In the data rows, 128 means zero.
Some points, one per row:
[ 42 158 150  42 169 181 158 133  56  60 151]
[148 122 100 142 143 144  86 120 138 126 102]
[177 114 132 153  96  96 116 161 148 147 143]
[176 111  89 181  71 117 108 141 202 184  96]
[ 91  84 121 142 132 146 112 118 102 137 123]
[113 176 184  33 155 165 161 138 142  87 134]
[219 130  58 162 105 112  44 126 229 121 105]
[118 101 139 182 134 145 128 175 128 121 180]
[133 129 120 117 129 103 107  99  86 112 157]
[102 118 153  88 136 133 124 145 127 134 152]
[108 170 121  97 164 120 141  91  98  81 141]
[122 188 149  80 173 143 137  82 129  69 111]
[ 98 179 169  20 157 128 172 118  77 113 115]
[141 140  96 109 118 104 102 122 108 108 130]
[144 166 185 123 150 146 159 137 150 125 106]
[221 125  95 200 110  99  84 137 235 176 116]
[110 141 130 113 124 177 129 111 122 112 161]
[ 90 137  66 119 105 125 133 103  88 115  88]
[171 148 142 114 102  91 142  74 149 146 124]
[137 136 168 149 134 147 132 146 108  83 151]
[ 83 192 199  24 180 148 196 122 107  87 135]
[168 131 100 159 124 110 124 106 128 123 121]
[201 129 132 145 124 104 153 138 171 152 142]
[139 154 183  79 138 110 112 113 138 117 125]
[175 111 124 218 120 102 125 166 133 150 105]
[141 139 170 168 126 130 117  92 114 102 150]
[ 60 161 161  89 158 126 184 122   0  92 120]
[172 147 147 154 137 124 133 155 174  95 125]
[200  82  31 226  73 128  74 114 252 170 124]
[157 106 114 149  83 113 105  97 207 188 150]
[209 119 107 156 102 106  61 115 172 149 106]
[128 134 130  92 139 130 104 142 172 110 139]
Then 24 other points, each followed by its number:
[104 130 115  89 110 169 102 103 180 130 125] 0
[ 74 141 156 105 153 159 154 112  62  74 101] 1
[116 124 185 150 152 167 164 153 100 102 130] 2
[ 75  95 107 124 102 140 131 126  60 119 130] 3
[115 139  84 142 141 157  70 114 172 142  86] 4
[128  96  92 136 102 124 143 118 127 124 117] 5
[112 123 137 148  90 113 164 143 108 143 136] 6
[121 157 164  99 178 168 125 159 127  80  94] 7
[ 59 137 144  68 128 105 200  99  18  93 129] 8
[ 58 119 111 114 150 138 146 154  41 128 129] 9
[ 40 144 191  81 192 170 245 167   0  63 160] 10
[150 114 164 133 136 130 138 125 168 128 121] 11
[  7 166 235   0 176 136 241 147   0  41 157] 12
[ 98 126 144 123 153 175 139 141 124 120 124] 13
[128 137 120 143 122 138 109 148 134 126 122] 14
[135 156 154  96  97 113 139  94 137 143 138] 15
[126 143 104 108 144 141 132 161 116 122 156] 16
[109 140 101 103 136 143 123 107  81 103 109] 17
[100 161 127  55 112 107 153  98  96 111 134] 18
[181 143  94 118 120 100 150  96 178 135 120] 19
[184 130  70 170 108 156  36 110 255 184  69] 20
[ 94 105 157 164 154 145 149 173 105 109 186] 21
[125 126 120 141 126 119 145 168 150 142 120] 22
[165 110 134 157 100 135 102 144 184 159 117] 23
Which two of these numbered points are nearest to each point below, ignoring the direction in which the first points spread most? Their numbers follow each, nearest first.
[ 79  96 150 125 159 152 200 160  56 107 160] > 10 21
[ 76 167 132  71 145 139 104  91 105 143  91] > 4 20
[140 130 134 140 124 135 118  75 144 128 112] > 1 11
[150 114  98 158 135 119 109 155 151 161 157] > 16 14
[107 100 142 193 151 145 136 149 108 125 173] > 21 10
[159 115  87 191 108 107  68 121 164 151 149] > 14 17
[180 109 114 141  92 118  78 114 244 159 110] > 0 23
[122 141 189 124 181 155 135 127  90  77 137] > 2 11
[124 103  85 190  93 141 107 128 152 138 128] > 1 14
[132 150 187  99 157 126 172 135  87  77 156] > 11 12
[ 70 116 165 118 132 158 150 105  95 128 157] > 13 23
[152 131  94 116  73  91 122 117 166 152 116] > 18 15
[126  98 126 170 146 160 167 172 119 142 142] > 10 2
[104 129 139 106 151 127 160 157 115 116 136] > 22 14
[ 98 100  98 159 107 128 139  93 138 129 128] > 5 1
[111 160 151  94 131 147 159  87 116  84 106] > 1 19
[134 152 174  98 126  65 167 100  72 130 156] > 15 8
[201 103  76 168 131 110  91  99 205 161 124] > 19 11
[197 141  92 129 109 122  87 126 211 133 120] > 19 23
[119  74 104 147 134 120 133 145  86 197 125] > 9 3
